In the rows, 128 means zero.
Each path below is one point turned by a fixed rotation once a step. After each direction that follows a path, write how fast that rotation turns it, in degrees per step (0 if it stays still).
Each turn is a multiple of 5 degrees from 10 to 175, or 0.
Each row of a path follows its step; steps can be skipped.
Rotation 1:
step 3: [120 133 134 123 128 126 123 141 141 122 131 134 119 136 122 128 120 136
 135 120 125 123 141 120 140 129 135 127 123 130 133 122 117 133 135 119
 127 130 134 124 125 125 122 125 134 129 128 120 139]
step 8: [125 146 129 125 137 130 122 125 129 136 131 133 123 125 124 125 118 137
 117 138 133 121 123 124 116 131 133 125 132 135 131 119 134 136 130 126
 139 139 125 131 125 136 132 131 132 136 129 117 129]
step 10: [132 133 119 130 134 126 121 118 126 124 133 130 129 128 134 135 125 126
 124 139 130 127 127 130 134 119 121 124 126 143 128 115 126 123 118 121
 131 142 128 138 141 124 123 137 135 129 120 134 129]
step 19: [123 128 127 128 136 138 117 138 132 128 135 126 121 131 139 121 127 135
 128 125 121 121 121 132 128 124 125 133 127 129 124 128 119 134 135 118
 126 125 133 132 128 137 121 125 139 128 106 127 119]
step 22: [128 114 127 125 134 130 116 126 134 115 137 131 125 133 130 129 131 120
 132 127 144 124 133 123 125 130 129 123 130 133 114 123 125 141 135 130
 128 135 139 126 120 130 127 136 131 134 127 134 119]
step 24: [116 128 131 131 138 126 123 138 136 130 127 137 132 125 130 125 127 137
 131 128 129 118 136 128 128 126 127 128 122 135 115 114 123 133 134 136
 127 140 133 124 129 133 135 129 132 116 139 120 139]
step 25: [128 124 126 117 133 115 135 123 137 118 132 131 122 135 127 124 124 131
 117 116 132 126 125 131 128 130 138 121 129 128 129 132 135 133 129 131
 130 115 130 140 121 120 118 129 120 129 130 143 121]
step 32: [121 119 138 127 126 123 122 127 136 126 122 142 131 126 119 134 128 119
 117 127 133 124 126 129 119 133 123 128 120 126 134 121 109 131 128 134
 129 127 133 125 136 137 132 128 130 122 114 124 135]
Speeds:
[129 128 131 129 129 126 124 127 127 130 126 132 129 130 127 124 127 128
 131 126 124 129 128 125 130 128 127 129 126 126 128 126 128 128 129 129
 127 128 128 129 130 124 129 125 128 129 132 127 126]  120
[131 132 127 127 130 130 130 125 126 130 131 128 126 126 126 125 130 129
 129 128 127 126 132 124 129 127 132 129 128 128 130 131 127 130 126 130
 128 127 129 127 129 127 129 128 129 127 126 128 130]  145
[131 129 127 127 130 130 128 127 128 132 125 126 129 130 131 124 128 130
 124 130 130 129 128 131 130 126 129 126 130 127 129 128 129 128 130 126
 127 126 129 133 128 128 127 127 129 128 129 130 127]  175
[127 128 130 130 128 129 127 128 128 130 128 127 127 129 126 133 126 131
 126 128 125 127 126 130 128 126 132 126 125 131 126 127 128 129 126 132
 127 128 127 130 129 125 124 125 129 128 126 129 128]  45
[128 124 127 132 128 128 127 126 131 129 126 130 127 130 125 126 130 126
 125 127 126 129 126 129 127 129 129 128 130 127 129 132 127 129 128 129
 130 126 127 128 131 129 126 130 122 128 128 127 129]  155
Rotation 2:
step 7: [138 136 123 132 117 116 130 128 125 131 136 132 135 124 138 125 126 130
 128 130 133 114 121 132 131 127 121 121 134 120 132 127 132 127 129 122
 131 121 135 123 139 142 128 128 137 143 118 126 120]
step 9: [128 118 133 132 126 122 128 118 123 132 114 130 130 139 129 133 132 129
 126 123 129 129 127 143 120 129 128 143 133 119 126 134 118 132 129 122
 129 145 136 135 140 135 133 131 130 128 121 131 129]
step 18: [132 120 122 120 130 130 126 129 119 127 134 130 122 120 127 129 127 131
 119 122 122 121 121 141 134 125 124 138 132 118 141 138 134 127 130 126
 126 135 129 141 127 127 146 128 126 122 120 130 117]
step 20: [137 136 132 125 129 124 129 123 133 126 121 130 126 136 116 115 134 132
 125 116 119 128 132 128 137 137 125 127 125 137 135 117 121 129 136 124
 119 129 139 124 130 133 133 115 136 122 119 122 122]
step 22: [122 117 135 125 135 125 137 124 124 120 127 137 135 125 128 116 119 116
 115 123 120 131 127 124 129 128 127 134 126 126 134 129 142 130 131 123
 132 134 116 131 126 135 128 134 138 132 123 129 116]
step 27: [126 132 129 120 119 129 130 120 122 119 128 121 122 132 131 120 132 121
 133 131 136 128 130 128 118 133 139 134 132 112 130 126 128 124 131 121
 123 140 125 130 133 121 145 128 139 122 125 126 114]
step 32: [137 124 139 141 132 126 135 133 121 134 128 132 126 138 123 113 136 128
 123 130 131 138 121 132 121 127 127 133 126 132 125 120 120 139 129 133
 123 141 126 132 134 133 131 128 129 118 116 120 122]
step 35: [136 128 122 126 119 113 123 115 121 135 131 123 127 131 126 119 130 120
 120 133 142 130 130 119 125 133 133 134 137 124 123 127 120 127 129 125
 121 135 113 126 131 128 122 123 126 134 124 117 119]
Speeds:
[130 129 128 126 127 126 127 131 127 128 129 132 126 130 128 128 125 128
 127 125 128 129 129 126 127 129 130 129 128 129 129 129 128 125 131 131
 124 129 127 131 122 129 130 125 128 130 131 128 129]  175
[127 128 129 130 134 129 131 128 129 125 129 129 130 131 128 123 126 128
 129 126 129 127 127 127 129 127 129 127 126 129 128 128 128 128 126 129
 127 127 130 129 126 127 125 132 126 129 128 126 128]  40
[124 128 130 128 130 129 129 128 130 126 129 128 126 129 129 130 127 130
 128 128 129 127 132 128 130 132 129 128 127 129 128 124 128 129 130 129
 133 128 125 129 125 128 130 128 131 126 128 127 125]  155
[127 125 129 130 127 129 130 126 130 125 125 130 130 128 129 131 129 130
 129 124 127 130 126 130 129 131 126 129 128 132 126 129 128 128 127 130
 126 128 127 128 131 129 129 127 125 126 132 128 129]  90
[128 127 127 133 127 124 129 128 129 127 127 126 131 128 132 131 127 129
 132 129 131 129 127 128 126 126 132 127 127 127 127 128 126 126 129 126
 129 129 131 130 126 130 129 128 131 128 129 128 129]  175
[126 127 127 128 131 123 127 130 131 129 125 130 126 126 129 130 127 130
 128 125 125 126 129 129 127 128 130 129 126 125 129 127 129 127 130 128
 128 128 130 126 130 125 127 127 124 131 124 128 128]  10
[129 127 126 125 126 127 130 129 126 125 125 127 126 131 132 128 131 131
 128 129 127 131 128 126 131 126 128 129 126 129 127 130 129 127 130 126
 129 125 124 125 126 128 125 130 129 130 128 128 129]  155
Rotation 3:
step 0: [145 133 127 118 112 127 123 132 125 138 129 129 132 126 136 137 134 128
 122 129 133 117 118 135 139 126 132 141 133 125 124 119 126 131 130 127
 130 129 123 122 136 138 123 130 142 127 123 120 117]
step 6: [124 127 111 131 128 124 126 130 126 123 148 122 118 115 121 128 133 143
 122 129 119 141 145 116 128 126 131 130 132 123 126 120 128 123 121 138
 123 131 131 132 130 123 129 134 130 133 127 131 128]
step 13: [127 128 139 126 132 131 129 137 125 126 117 122 128 123 130 136 132 132
 119 117 123 113 134 119 130 127 111 128 132 121 140 121 121 126 123 131
 123 134 122 124 119 125 130 119 140 116 120 133 117]
step 15: [132 131 136 141 120 123 123 130 130 134 134 122 136 123 125 123 145 122
 125 112 135 112 115 130 126 129 123 125 127 132 124 128 124 134 132 118
 123 132 137 128 130 130 122 127 140 136 143 131 127]
step 20: [132 131 129 131 122 141 126 123 141 134 133 126 134 128 124 131 134 145
 123 119 122 131 129 131 136 148 132 130 133 127 137 118 143 123 131 121
 136 123 121 131 124 123 131 132 128 129 139 126 139]
step 22: [138 129 101 122 132 133 131 134 128 121 127 136 133 130 131 131 136 138
 125 134 127 119 123 142 125 125 132 131 126 123 116 133 138 123 136 137
 123 135 122 127 129 133 123 127 132 131 134 127 141]
step 25: [117 129 117 135 123 135 135 131 142 116 132 133 130 124 145 130 132 122
 127 127 127 120 135 130 133 123 126 134 137 123 120 121 123 114 136 141
 139 129 122 123 131 127 123 128 137 124 130 119 134]
step 26: [119 132 133 130 128 121 135 136 132 118 143 126 134 132 118 118 126 135
 128 130 129 122 117 127 129 129 126 123 130 119 134 147 116 132 130 139
 126 135 130 124 134 127 133 117 140 132 134 139 119]
Speeds:
[129 127 127 129 129 127 131 125 128 127 130 130 130 126 131 129 126 128
 130 129 129 125 126 129 127 126 130 128 127 127 125 127 127 128 131 126
 125 130 128 127 134 126 126 128 128 128 129 125 125]  100
[128 128 127 131 127 127 130 128 126 129 126 131 126 127 125 126 125 130
 129 128 126 130 128 125 129 123 130 128 126 126 130 130 129 128 127 130
 126 126 127 127 129 129 130 127 126 126 131 130 125]  145
[131 129 125 129 127 128 128 125 129 128 128 127 130 132 129 127 128 127
 127 126 126 124 130 125 131 130 128 132 127 124 127 129 131 128 127 128
 129 129 128 126 125 128 127 128 126 127 127 125 126]  160
[131 127 125 124 130 128 127 130 126 129 129 127 127 127 129 128 125 128
 128 129 130 127 131 129 129 128 126 130 130 127 124 127 127 125 126 125
 128 127 129 127 130 131 133 127 127 127 129 131 127]  135
[127 126 128 126 130 129 131 131 129 127 128 127 128 131 129 126 133 129
 132 126 128 126 129 127 130 125 128 129 131 129 129 133 127 127 129 129
 131 128 127 127 130 128 129 129 127 127 125 127 127]  25
[127 125 128 130 126 127 124 132 124 129 127 127 129 127 128 129 130 128
 125 129 130 126 129 125 129 125 129 125 131 128 125 127 129 128 127 130
 126 129 127 128 128 129 126 129 125 129 128 124 129]  120
Rotation 4:
step 0: [128 124 130 123 130 130 113 124 117 127 135 136 123 125 134 119 118 126
 126 121 133 135 132 134 131 116 119 132 130 125 130 121 126 129 132 135
 136 118 121 119 123 122 124 126 123 121 123 116 130]
step 1: [115 142 120 135 127 126 133 133 129 130 114 126 133 123 128 123 123 129
 134 126 131 120 136 131 124 125 124 144 123 136 126 124 118 136 122 127
 130 131 122 121 128 127 128 132 127 128 117 134 134]
step 6: [122 135 121 129 131 127 133 130 126 138 135 123 129 116 123 142 133 130
 133 120 122 130 135 125 120 121 128 134 129 113 132 121 128 132 140 136
 128 128 143 127 124 134 137 123 128 126 128 128 133]
step 8: [133 138 129 113 131 127 134 139 126 136 133 139 124 128 126 123 127 123
 111 132 130 129 135 120 129 133 117 131 127 134 130 122 137 133 120 117
 129 128 135 134 133 130 130 136 128 131 132 128 133]
step 14: [127 141 137 128 128 124 126 139 118 128 129 130 130 127 128 136 137 124
 136 121 121 134 124 134 130 132 129 120 129 133 131 132 128 121 119 134
 115 133 123 143 135 124 123 120 121 123 135 135 120]
step 16: [128 132 135 131 125 133 122 122 126 129 124 118 129 125 120 124 126 130
 121 137 130 126 122 113 114 130 129 132 116 139 123 135 128 139 133 141
 132 131 127 127 132 134 122 128 125 116 131 135 129]
step 20: [134 122 127 119 125 124 131 131 137 138 133 133 131 120 126 125 136 130
 127 130 121 123 129 140 129 136 124 128 136 129 131 142 129 117 123 116
 136 122 114 128 118 119 130 128 126 133 128 127 137]
step 26: [128 136 129 125 128 129 137 132 120 128 139 135 117 125 127 122 133 131
 116 131 123 133 134 126 129 130 119 132 136 134 126 119 123 134 119 121
 117 124 128 139 129 137 127 143 132 121 133 128 131]
Speeds:
[128 128 128 130 130 130 127 125 128 124 125 131 131 126 129 128 126 127
 130 132 128 125 131 127 125 126 128 128 125 128 129 130 126 126 128 125
 127 128 129 126 130 129 128 128 128 126 130 130 129]  120
[130 129 126 128 127 128 130 125 127 130 129 130 129 126 127 126 127 126
 128 126 127 126 129 131 126 132 127 130 128 129 129 130 125 128 129 131
 129 128 128 124 124 124 125 129 125 128 125 127 129]  20
[126 133 127 128 127 127 128 129 127 130 129 129 132 129 124 127 130 127
 128 127 127 128 130 124 126 124 130 130 124 127 127 127 128 130 127 129
 126 130 128 130 127 129 125 128 127 129 129 125 128]  140
Rotation 5:
step 2: [133 132 127 120 128 126 124 127 133 131 120 141 115 130 133 136 127 131
 129 127 128 143 127 120 123 129 134 123 125 128 124 140 123 133 109 144
 127 133 138 129 135 127 137 122 128 129 135 133 129]
step 5: [132 131 128 125 121 118 122 133 131 147 134 125 122 122 131 125 122 129
 121 119 128 137 121 126 122 131 134 125 136 121 121 129 144 124 129 142
 138 122 135 128 118 124 122 129 125 133 119 123 130]
step 15: [141 137 124 134 125 131 123 137 126 141 125 121 130 117 123 127 127 133
 118 126 127 113 133 130 124 129 121 124 128 133 136 144 123 134 127 132
 128 128 133 117 137 131 134 133 120 136 125 133 118]
step 18: [137 117 125 127 128 127 121 128 127 133 122 137 116 116 135 148 123 135
 128 116 133 124 129 127 122 134 128 143 125 139 131 125 129 124 126 130
 121 132 134 130 128 136 130 132 117 122 127 132 130]
step 24: [125 129 130 111 128 132 147 133 123 141 125 130 134 128 129 125 125 135
 135 132 120 119 131 126 131 123 129 118 131 124 133 123 130 141 133 116
 133 134 125 130 120 141 136 133 120 125 132 125 127]
step 27: [140 136 123 123 136 137 132 129 136 132 131 141 123 129 126 132 125 124
 129 139 128 131 135 135 132 131 125 124 137 133 129 127 117 126 141 131
 125 139 132 132 128 131 134 122 124 139 130 135 107]
step 28: [112 135 123 135 119 135 125 135 134 131 121 136 129 119 138 137 130 119
 132 131 118 136 138 129 137 124 129 124 128 135 142 127 128 128 124 126
 141 131 137 130 120 140 130 125 126 130 127 128 124]
step 32: [129 143 119 117 125 129 132 129 123 130 134 136 126 123 130 130 127 136
 136 129 128 127 141 126 133 137 123 132 127 113 135 133 134 128 119 134
 138 130 123 125 121 126 135 126 126 130 133 149 127]
Speeds:
[126 124 132 128 129 128 125 128 129 128 128 131 128 128 133 129 127 127
 126 128 128 129 128 132 130 127 126 127 128 131 124 127 128 130 128 127
 129 129 127 124 128 128 127 129 128 128 131 132 127]  40
[131 126 129 129 129 129 128 129 127 130 127 128 134 127 126 127 126 127
 128 127 129 129 129 128 130 127 127 123 131 126 128 128 128 130 127 127
 129 127 129 125 127 127 124 129 126 126 128 123 128]  155
[130 129 129 125 131 125 129 125 124 123 129 128 128 129 126 128 128 128
 128 128 129 130 128 127 133 125 127 127 130 126 129 127 129 129 131 127
 128 128 130 129 129 129 130 130 129 128 127 132 127]  140
[130 125 129 132 131 129 128 129 126 125 127 126 126 128 125 129 126 126
 128 129 126 128 125 129 125 129 130 130 130 128 126 125 130 129 128 128
 129 129 128 128 123 126 129 130 130 128 126 129 129]  85
Rotation 6:
step 0: [126 126 135 128 137 130 129 124 132 136 126 131 134 133 134 117 130 137
 136 140 119 132 122 137 128 125 116 128 130 125 129 117 128 121 124 120
 134 133 129 128 123 127 136 131 120 129 122 130 135]
step 2: [127 135 123 131 131 138 129 125 133 124 131 121 132 129 125 125 139 122
 127 129 114 136 119 125 125 132 121 132 136 128 124 134 120 138 114 134
 132 122 126 129 118 133 128 126 122 124 130 123 127]
step 7: [121 127 121 138 126 124 122 134 129 124 129 132 140 128 137 137 136 123
 135 127 124 132 123 138 130 129 120 133 128 116 118 120 125 123 125 124
 124 127 116 134 122 132 129 130 127 124 125 126 132]
step 8: [133 122 132 131 128 134 135 124 129 140 129 125 125 121 131 119 128 126
 123 125 132 117 126 127 132 129 122 123 122 128 128 132 120 129 130 138
 130 135 144 130 136 131 135 133 130 139 122 121 121]
step 13: [130 120 134 118 137 124 127 130 122 140 122 136 135 130 118 130 132 134
 128 125 133 121 134 129 126 126 129 126 127 117 125 123 128 136 123 133
 128 126 129 134 140 125 130 123 132 143 127 127 133]
step 20: [131 122 132 131 128 129 136 141 127 132 135 130 131 124 135 120 130 134
 126 138 130 131 133 125 124 120 131 134 121 116 122 127 130 139 129 127
 126 124 129 129 132 129 121 140 138 133 131 134 137]
step 28: [130 129 126 116 118 122 122 134 129 128 119 120 126 133 122 121 124 132
 135 136 131 125 127 120 133 120 112 129 136 124 136 132 125 137 130 127
 118 129 129 130 123 126 125 129 128 134 129 121 127]
step 33: [120 133 130 128 125 134 131 139 125 136 129 119 128 125 137 129 119 131
 135 137 134 122 128 139 134 127 118 121 129 129 126 131 129 135 132 130
 130 135 128 131 139 134 139 127 123 132 133 121 121]
Speeds:
[128 132 129 131 126 126 127 130 128 126 125 129 127 129 129 130 126 131
 129 125 126 125 127 130 129 127 127 129 127 131 129 125 130 129 128 129
 127 131 129 127 128 130 128 131 127 131 128 129 125]  155
[129 127 130 130 128 129 130 128 125 127 128 125 126 126 131 127 125 127
 126 129 129 126 125 126 127 130 130 131 129 128 126 127 128 129 134 128
 130 128 127 131 129 131 130 127 127 127 128 130 126]  170
[128 129 126 129 128 130 126 126 130 129 130 130 130 131 129 126 128 127
 128 127 131 126 125 131 128 132 129 127 126 125 128 128 128 130 132 125
 125 129 128 125 129 125 128 128 127 127 125 128 123]  40
[127 128 128 129 129 129 130 129 128 128 126 130 129 129 129 128 128 123
 129 124 131 126 126 128 124 130 128 128 131 128 125 127 129 128 123 127
 128 128 130 129 127 129 129 124 129 130 131 128 127]  130
Rotation 7:
step 1: [119 123 130 122 115 128 134 133 130 126 137 124 131 131 129 128 132 143
 130 122 131 128 131 122 131 123 118 126 129 137 125 129 135 138 124 121
 122 120 125 123 134 132 130 134 110 128 116 130 124]
step 7: [128 134 122 118 125 138 119 130 129 120 132 131 123 129 128 126 139 124
 126 126 132 128 134 132 124 116 127 136 124 135 131 132 137 124 127 123
 129 122 121 136 121 118 143 136 123 126 137 133 137]
step 8: [120 126 128 124 136 132 125 134 117 123 116 124 127 129 140 119 126 134
 138 130 137 127 135 137 133 134 125 133 124 138 135 123 139 136 123 134
 127 137 142 123 130 126 130 125 135 128 125 129 126]
step 11: [128 118 124 114 123 128 123 136 111 124 116 134 129 124 120 123 128 129
 131 128 123 132 132 130 120 127 122 131 137 125 125 124 133 132 116 121
 128 130 137 122 136 128 117 123 122 121 127 128 125]
step 15: [131 132 122 135 125 134 131 126 133 111 125 128 120 130 115 123 122 126
 147 128 125 127 128 131 132 131 127 132 126 144 121 130 125 125 135 126
 120 116 128 132 136 129 129 129 129 130 120 133 132]
step 21: [131 113 127 121 126 121 115 140 129 120 133 130 124 123 130 134 134 127
 134 131 125 130 138 132 122 136 122 124 126 138 123 135 129 122 133 131
 125 127 124 114 121 127 121 122 131 130 135 129 138]
step 28: [134 130 127 126 131 125 124 126 131 122 122 139 132 136 124 125 110 132
 118 128 135 133 135 137 123 132 117 133 132 126 126 129 128 134 111 129
 126 113 126 130 123 126 124 130 120 128 132 131 135]
step 30: [129 122 134 129 135 129 119 135 125 119 123 126 115 133 116 130 136 130
 136 138 135 128 133 137 123 130 127 132 125 143 115 121 123 136 132 128
 122 134 131 129 125 135 130 134 126 132 132 121 134]
Speeds:
[129 125 128 130 125 127 129 127 126 131 127 128 127 130 126 128 128 129
 130 126 128 128 129 123 129 131 130 128 129 128 127 130 128 135 130 128
 128 128 126 130 126 128 131 126 126 128 129 130 128]  85
[126 129 127 129 124 128 128 127 125 125 129 129 128 129 129 132 128 127
 128 126 129 127 130 127 124 128 129 126 126 127 130 128 125 126 130 125
 131 129 126 127 128 123 128 127 126 125 128 125 126]  145
[128 127 130 126 128 126 130 127 128 127 125 127 124 126 126 129 126 129
 131 129 127 127 132 126 127 129 127 129 132 127 130 127 130 127 130 128
 126 129 129 125 125 128 128 131 132 127 126 126 128]  115
[128 130 129 127 128 133 128 127 127 127 129 131 128 130 129 129 130 129
 131 127 129 131 127 131 136 129 128 129 128 130 129 127 131 128 132 126
 126 130 126 127 127 127 131 128 128 127 127 127 126]  45
[130 127 125 130 127 127 128 128 128 129 130 130 129 129 127 128 127 126
 125 129 127 127 129 130 127 130 125 127 130 127 128 128 132 126 128 126
 129 129 123 127 124 128 127 128 131 126 131 132 128]  100
[127 129 124 129 126 131 128 131 124 128 128 129 129 127 127 128 125 128
 127 128 130 128 126 128 129 129 127 128 130 122 129 130 127 129 130 132
 124 127 130 128 130 127 126 126 132 128 128 127 128]  125
